One turn moves each row of this set onto another row. After a few examples, where does it send each row asked below?
vud: [  1  10   4 -10  16  -5   4   9  21 -12  -4  10  -4   5 -15 -19  -4  -2
   2   4  21  16  -5 -17 -16 -10  -5  24  -1 -15]
vuzoz: [  4   0   8 -22  25  -7   4   5  18 -17  -7   5  -4  -2  -5 -13  -2   4
   0   9  13  20   0 -21 -15 -12  -4  21  -4 -12]
furep: [ 13 -27 -11  -9  14  -5  -2 -24  -7 -14  -3  16   7  -1  -6  -4  -6  -5
   9   4 -12   1 -20 -12 -10   5   7  17   8   3]
nekof: [  4  15  17  -1   0  12   7   6  27  -8  -1 -18 -12   0  -5  17   8   5
   6 -13  12  12  24   9  -4 -13 -20   1   4 -10]
fovi: [ 16 -27  -5  -1   5  -6   1 -23  -8 -11  -5  17   1   1  -3  -4  -8  -3
  12  -4 -15   3 -22  -8  -5   5  13  16  18   1]
fil: [  3  12  14 -16   4  12   7  -3  26  -7  -2 -19 -12 -13   0  16  14  10
  -1  -9   8   9  27   2  -7 -13 -15  -4  -5  -2]
sek: [ -2 -10   6   4  24  15  26  21  18   0  12   0  23  -2 -20  17  -2  -1
  -5 -12 -16 -12   7  -2   2   4   0   5  19  -3]
mes: [ -3 -12   5   4  29  12  24  22  18  -2  11   4  23   1 -21  12  -4  -2
  -6  -7 -13 -10   3  -6   2   5   1  10  19  -6]
Liga: [ 10 -17 -14   2   3  -4  -1 -21  -4  -8   1  21   9   5 -16 -10  -9 -11
  11  -2  -5  -3 -24  -9 -12   6   6  18  10   2]
Kefa: [ 13 -21  -8   7   6  -7   0 -16 -10 -12   2  16  10   6 -10  -1 -13  -8
  19  -4 -12   6 -23  -6  -8   5   7  20  16  -2]
didu: [  1  21  11  -6  -6  14   8   0  30  -3   0 -13 -11  -5 -10  10  11   4
   1 -15  16   4  21   6  -8 -12 -17  -3  -2  -4]
kaga: [ 12 -15  -5  -4  -7  14   1 -32   2  -4   2  -8   0 -12  -2  25   9   1
   8 -15 -17 -10   7  10  -2   3  -4  -9   7  13]
dud: [ 13 -26  -7   1  -1   2   0 -20 -10 -15  -7  11   9   3 -16  -6 -12 -12
   7  -3 -23   1 -18  -3 -11  14   1  17   8   1]
fer: [ 11 -10  -1   5 -18  18   2 -22   5  -4  -4 -14  -2  -6 -12  20   5  -4
   3 -18 -22  -7  14  18  -3  10 -12  -7   5   3]
vete: [  7  -2  10 -13  21 -11   5   7  15 -14  -8  10 -10   1  -3 -17  -5   6
   3   6  11  24  -3 -20  -9  -9   4  24   6 -17]
zoz: [ 14 -13   4   1 -13  15   5 -29   5  -2  -2  -8  -7  -6   3  23   8   2
   9 -21 -16  -8   7  13   2   0  -2  -9  17   8]
pavok: [ 13 -10   2  10 -15  15   4 -23   1  -5   3  -9   2  -1  -5  27   3  -4
  17 -22 -16  -6   3  17  -1   1  -8  -7  16   9]
palar: [ 17 -16   1  -4 -10  19   4 -22   5   3  -7 -14   5  -8  -4  19   6  -4
  10 -25 -16 -12   3  14   0   5 -13  -7   9  12]
Vod: [  9  10  13 -14   5  14   5   8  30   3 -10 -22  -9  -7  -7   9  10   7
   0 -14  11   9  25   5  -1  -6 -21   2  -3  -8]
Lodo: [ 10  -6  -7   6 -18  16   3 -29   5   1   4  -3   1  -5 -11  19   6  -5
  11 -21 -11 -15   1  13  -5   4  -5  -8  10  12]
Kenul: [ -4  -7   8   2  27  13  26  24  21  -3  11   0  22   0 -20  14  -3  -2
  -7  -9 -12 -10   7  -4   0   2  -1   8  18  -5]
Katoz: [  6  12  20 -11   2  10   8   2  28  -7  -6 -15 -19  -6   2  10  11  11
   0 -11  10  13  25   3  -1 -14 -12  -1   4 -10]
nivo: [  3   0   8 -12  14  -7   6  12  12 -21  -9   6   0   1 -17 -21 -12  -2
  -1   6   1  24  -5 -18 -17  -1  -4  26  -4 -17]
rosi: [  5   4   7  -5  20  -9   4  14  15 -15  -3   6  -4   7 -11 -10  -8   1
   8   6  15  25  -1 -14 -10  -8  -4  27   3 -20]
Vaf: [ 17 -26  -8  -8   8  -3   2 -16  -8  -4  -7  11  15  -2 -10  -8 -12  -7
  15  -9 -16   2 -25 -10  -8   9   6  17   8   5]
Niri: [  1  17  15  -8  -3  11   7   9  26  -8  -5 -19 -12  -8 -14   6   4   6
  -3 -10   2  16  28   4  -9  -4 -17   3  -8 -13]
Dab: [  8  -1   4 -18  24  -9   4  13  17  -5 -10   3   1  -2 -12 -20  -7   4
   6   1  11  23  -3 -19  -9  -2  -2  26  -3 -15]
Fesum: [ -1 -13   3   6  26  13  25  19  17   0  13   2  24  -1 -21  15  -4  -2
  -4  -9 -17 -13   3  -3   2   6   2   8  20  -3]

Liga -> Lodo
nivo -> dud
Where do these go?
nekof -> rosi
Vod -> Dab
Katoz -> vete
vuzoz -> furep
Kenul -> mes

One turn moves each row of this set onto another row. After a few examples, where does it send each row asked below?
dum: [ -4  -4  20  -6 -20  -6 -16  -7  -6  -3  -4  19  34   3  -4   6]
bigan: [  8 -11  -6 -22 -20  -4 -12 -10   4 -13  -4  10  23   1   4  -5]
zibav: [ -6  -2   4  -5  -7  -2 -24 -14   1  -8  -6  20   8   9  11 -16]
sime: [ 15 -13   1 -14 -15  -6 -18  -8  -2 -16 -24  14  22   0  -4   3]
vula: [ 10  -6  -2 -11  -8  -6 -20  -7   0 -25 -21  11  23   4   3   1]
Pebab: [  1   3  -1  -9 -13   1 -21 -10   2 -13 -24  15  26  -9   5   6]
Roke: [ 14 -16  -1 -20 -22  -4 -14  -9   1  -9 -14  13  23  -3  -4  -1]
ded: [-11   0  15 -12  -7   7 -14 -10 -11  -9  -4  21  24   4   3   5]
gavas: [ -8 -11   5  14   7  -6  -3  17 -10   2  -3  13 -21 -12   5   7]
gugi: [ -5 -14   8  11 -14  -7  -6  27  -9  -1   6   8 -22  -8   7  11]
revar: [  9  -3  13  -1  -9  -5 -26 -15   1  -6 -21  17  13   0 -18 -11]
Kat: [ -2  -2   8  22  -9 -30  -5  17   9   1  13   0   2 -14 -11   3]
mezur: [  4  -4  12   4  -6  -4   5  12  10  -7  13  -3 -18 -30  -7   3]
baf: [ -3   4  -4 -11 -15   1 -19 -11   5 -12 -15  14  27  -7  10   2]
lonof: [ -2 -11   4  16 -10  -7   5  21  14 -21   9 -14  11 -14 -15  -3]
tirir: [  7 -11  19  17  -6 -14  -3  21   2  -8  -7   6 -18 -24   8  13]
Tupo: [  5  -5  -7 -16 -11  -4 -16  -9   4 -23  -9   9  23   4   8  -4]
Banel: [ -4  -4   3   0  -4  12   2   9   2 -23   8   5 -11 -21 -27   1]
beso: [ -1   0  -4 -15 -21   0 -17 -11   6  -6 -10  13  28 -10   7   1]
dirum: [ -2  -8   6  -6 -21 -11 -22 -13   5   3   0  18  14   6   5 -16]
mafo: [  0   1   8  -2   0   1 -26 -15  -2 -13 -19  19   7   6  -4 -12]
Dure: [ -2  -4   6   9  11   1   0  10  -6  -1  -1   5 -19 -20 -20   4]
Fofil: [ -1 -17   3   4  -5  10  10  17   6 -14   5  -9  -1 -20 -20  -3]
kilan: [ -4 -17   7  25 -12 -15  -1  29   9 -21  -1  -6  10  -8   3   3]
Zapef: [ -3 -28   8  19  -9  -4   2  30  -3 -13 -12   3  -2  -9   9   7]
ladog: [ -7 -23   9  15 -21 -12  -6  26  -5 -12  -3  21  -9  -9  13  11]
lil: [  5  -1   1 -11 -18   0 -20 -11   1  -8 -24  16  27 -12  -1   6]
basu: [ -5  -5   5   4  -2   7  -3  19  -8  -7   8   3 -26 -13  -8   8]
vef: [  4  -1  17  21  -6 -21  -5  20  11 -16   2  -2 -10 -21   7   9]
Mit: [ -2 -10  12  24 -25 -27 -10  25   8 -20   4   8   8  -9  -4   8]
reb: [  7  -9  12  -4 -22 -12 -23 -14   5   3  -9  18  18   1 -13 -13]
mulo: [-10  -5  17 -10 -16  -1 -14  -8  -9  -3  -1  22  28   4   6   6]
Dul: [  2   3  13  13  -5 -15   0  14  15 -16  14  -7 -10 -25  -2   3]
Siz: [ -1 -28   6   7  -5  12   8  23  -5  -9  -8   1  -9 -17  -6   3]
pariz: [  0  -9  12  21 -21 -24 -11  29   0  -4   7   2  -8  -8  -1  12]
loze: [  7 -13  16   6  -7  -3   3  16   2  -2   0   5 -23 -30  -1   9]
Barez: [  3   3  12  20 -14 -20 -10  23   5 -12   9  -7  -5 -12 -21   9]
Nevuk: [ -8 -19   4   0  -8  12   1  16 -10 -13  -1  19 -21 -16  -1   6]
pes: [  3  -3   0 -15 -23   0 -17 -11   4  -3 -16  15  28 -12   0   4]
Mazof: [ -7   4  18  -9  -5   7 -16 -12  -9 -12  -8  17  27   2  -9   6]
Zef: [ -9 -10   7  22  -5 -25  -6  21  -1   3   6   9  -8  -8  11   6]
talo: [ -3   2  21  -5 -12  -2 -17 -10  -5  -9  -8  16  33   1 -13   7]
nase: [  2   1   8  14   1 -15  -1  10   6  -1   9  -2  -5 -21 -30   2]
Kelo: [  0   2   8  15 -15 -13  -5  14  13 -28  11  -2   6 -18 -28   2]
Benu: [  0   5   7  10  -2  -1  -5  17   1 -15  10  -6 -16 -15 -25   7]

Nevuk -> Mit
Zef -> nase
Where do these go?
sime -> Tupo
pes -> Pebab
Siz -> kilan
loze -> vef
revar -> zibav
ded -> dum
Barez -> basu

